rotation ticks, each row followed by its count of ticks
The counts run from 0 to 207.
[-23  10 -28  49   2  -1   5  -8   7 -11  -6  10  14  17  -4  24   8 -10
  -8 -24  -9   6 -14   8 -12  -5 -16  17  -2  -2  -4  -4  20  -5   1   4
  -5  -2 -17  -4  22  20] : 28
[-37  24   8 -24  14  20  15   7  11 -10   2   1   0   4  -4 -13  16 -16
   3   7  -9  -3 -13  10  -8 -18   3  -8   5 -19 -20  -9  18  13   8 -12
   1  14  15  22   8  14] : 99
[-24   4  18  -7  17   7  18  22   0  -3  17 -21   1   6  -8  -7  -2  -5
  22   4   9 -11 -20  19 -20 -16  33   0  14 -14 -25 -10  18   4   5 -13
  -9   3   0  14 -23   8] : 101
[-13  -8 -13  33  13 -24 -10  21   3  -6  -2 -22   8  18  -9   2 -14  -2
  12 -12  -3  -7  -2  -5   0   2  28  12   8   2   3   6  29  -2  12 -10
 -11  -7 -10 -33 -16   5] : 51
[-43 -16  10  34  -4  17  20  -5  -2  -1  12 -12  11  17  14  17  -9  -3
  -4 -14  -6  12 -18  11   0 -15  -3  -2  -5  -9  -5 -29   9 -12   3   5
  -1   3 -18  21  -8  12] : 206
[-29   5  -7  -9  19 -26  11   6  11 -21 -28  -3  20 -11 -19 -15  13 -15
   5  -8  -4 -26 -11  -7 -19  14   7  15   4 -22  13 -23  16   0   0  -2
 -10  11  -7  -5 -12  12] : 161
[-30  20   3   0  15   0  13  16  24 -10 -26  -4   3  -9 -19 -25  14 -20
   2   7  -8 -10 -10  -3  -3   3  -2  -2   3   5  -3  -3  32  14  11  -7
   1  16  13   9 -13  -4] : 70
[ -1 -19  18  32 -14 -29  -2  20   2  -2   2 -12  23   2   3  15   8  -2
  -9  -6  20 -12 -16  -2  -4  -4  11   1  -3  -6  13 -10  27  18   9  -7
 -14  11 -35  -7  -4   5] : 147
[-16   6 -16  49  -2 -18   5   5  14 -30 -19  12  16  14 -15   5   9 -23
  -4 -14  -7  -1   9   1   8   7  -4  13  -2  11   7  -8  34  12   9   9
   8   4  -7   5   6  -3] : 57
[-16   0   2  49   1 -23  -6  18   7 -29 -11 -17  27  14  -9   0  -2 -18
   8 -13  -9   6  11   4   7   5  10  10   7   5   8 -16  29  -3  -1   1
  11   3 -11  -1 -12  -6] : 56
[-38 -18   4  17  12  11  19   1  -7   7  18 -11  12   9 -16   1  -4  -7
  -5 -10   0   9 -15  16  -1 -19 -10  -7  -8 -26  -8 -22  13  15  14  19
  -1  15 -31   5  -4  20] : 6
[ -1  18  -6  35  20   3  -9   2  11   4 -12 -21  17  11  -1   7   1  -4
  -6 -14 -14   2  -8  26  -8 -16  14  13   3  22  -9  10  22 -14  -5 -14
 -21   8 -19   2  21  23] : 25
[-22 -17  13  25   5  20  21   0  -1   8  12 -25  16   1  -3  -2  -1  -2
  -4 -13  18   0 -30  20  -6 -17  10   3  -8  -5  -5 -15  11  13  11  11
 -21  11 -33   6  -1  12] : 5
[-27 -25   6  15  -3   4  16   1   8 -17  -2  -9  24   2 -11  -5   3 -11
  -7 -14  13  -3  -9   8   7   0  -5   1  -8 -13  16 -24   8  17  11  20
  -8  12 -35   4 -19   9] : 177
[-17  -5  15   8   0 -11   1  13  -4  21  11  -1 -17   1  17   9  -5   8
  -8  -4  18 -23 -31  -2 -32  -9   7  -4  18 -27  -7  -8  27  12   9 -19
  -6   1 -15   1  -7  21] : 126
[-17  20 -10  28   8  42   5 -10  17  -2  -4 -16   1   6  10   7  -1  -9
 -21 -16  -3  -1 -15  17   8 -21  -2  -2  -5   8  -2   3  17  -3  14 -14
 -17   8 -29  16  15  22] : 204
[ -3  14  -7  13  10   5   4   5   1 -18  16 -11  19  11   9  14  -3  16
  14  -7   5  -4  -9  20 -32 -12  29  18  11  -2 -21   2  16 -10   0 -26
 -13 -17 -16   7  -2  17] : 109
[-31   5   0  17  16 -17 -24  11   0  -1 -12 -19  -4  14  -6  -6 -22  -1
   4 -10  -6 -21  -7  -5  -5   7  25   7  24  -7   2 -14  29 -24  -3 -23
  -8   4   0  -8 -16   3] : 47
[ -9  -1  13   9  -3  -2  -7  14 -10 -23  22 -15  19  21  19  19  -5  -3
  12 -11 -13   4  -9  12  -4 -27  15  10   5 -13  -6 -19   9   7   1 -19
  -7   4 -34  14   6  19] : 114
[-22  37 -19 -10  19  10   6   2   6 -28  10   6  14  21  -3   9   6  -5
  12  -9 -18  -2   3  21 -21 -15  14  15  17  -9 -21 -13  16  -6 -12 -16
   0   7  -3  19  11  13] : 107
[-32  11  -3   9  19  19  28 -16   8  18 -13   0  -4  -3 -13  -7   8   0
 -13  -7  14 -13 -27  14 -23  -7   2   3  -1 -11 -15  -9  22  -2   6   5
 -16   8  -3   9   3  15] : 12
[  0  -1  -4  29   2 -42 -11   8  -8 -21  -2  -5  24   6   1  22  -3   0
   4 -19   2 -12  -1   6 -28   2  19  19  17 -12   2 -16  19   0 -13 -18
 -11   1 -20  -2  -4   9] : 139
[ -1   7 -17  24  -5 -37  -7   3   1 -28  -7  18  25  14  -5  29  13  -2
   7 -22  -2 -13  -8   0 -25   0  -3  20  11  -9   8 -13  21   1  -4  -9
  -1   1 -19  -6   8  15] : 140
[-10  15 -16   9  32  20   0  -1  12  -7   5 -30  14  10 -20  -8   0  -7
   3 -11 -18  -1 -10  27  -1 -24  22  12  -1  14  -2   8  10  -7   9  -6
 -25  -3 -20  -6   5  17] : 196
[-42  -8  -4  31   4  -9   8  12   1  24  -6  10  -2  13  -6  14  10 -15
  -3 -10 -10   1 -28 -11   4  -3 -18  -6  -7 -21   2 -14  32   7  17   8
   4  12  -8  -5  17  22] : 36
[ -9   7 -15  -8  18 -13  14  10  19 -12 -31   0  14 -13 -25 -13  20 -10
   0  -2   5 -28 -15  -4 -26  12  10  13   0  -8   3  -2  25  11   9   2
 -22   1  -4 -19   1  11] : 162
[-43   1 -12  25   3  24  25  -5  10  -2  -1   3   8  18   0  15   2 -10
  -7 -12  -2   6 -35   8   4 -11  -9  -2  -8 -17  -5 -16  16  -3   9   8
   6  11 -11  16  13  18] : 207
[-20  14  -2  -2  16 -33   4   9   2  -1  -5  17  14   1  -8  13  18  -5
  13   5 -11 -14 -29   7 -22   0   4  14  15 -23 -12 -13  25   0  -3  -6
  -3   6   8  -3  21  18] : 132
[-21   2  13  23  -4  -9  10  14  -2  -7  30  15  13  21   6  30   6 -11
  -4 -12  -2  14 -13   6 -15 -24 -11  -7   6 -20 -15 -14  26  29   2   2
  13  17 -22   8  16  17] : 119
[-20  -4   7  22 -11  10   7  11   6 -28  31 -13   5  17  -6   4  -8 -11
   2 -10   6   9  12  11  -8 -19   4 -14  -2  -1  -5 -16  23  34   7   3
  15   3 -28  17 -24  -1] : 89
[ -3  22   5  22   6   4  15  15  16 -20   4   7  16  12  11  21  27 -10
   5   3  -6   7 -21  19   2 -25   4   4  -8  -5  -7   2  20  17   6  -9
  -4   4 -26  23  25  22] : 116
[-25   3   7   0   0  34  22   9  24  -6  15  -7 -15   2  -3 -12  -1   2
   0   5  17 -13 -20   4 -14 -21  12 -17  -5  -9 -14  -2  24  20  23  -8
  -5  -4  -8  14 -12   7] : 96
[-37  14  -2   3  -3  26  29   3  28 -13  -3  12  -7   6  -4  -6  13  -7
   3   1  11  -8 -24   4 -13 -12  -3  -7  -3 -19 -16  -2  26  23  13  -5
   5   3  -6  24 -10   6] : 95
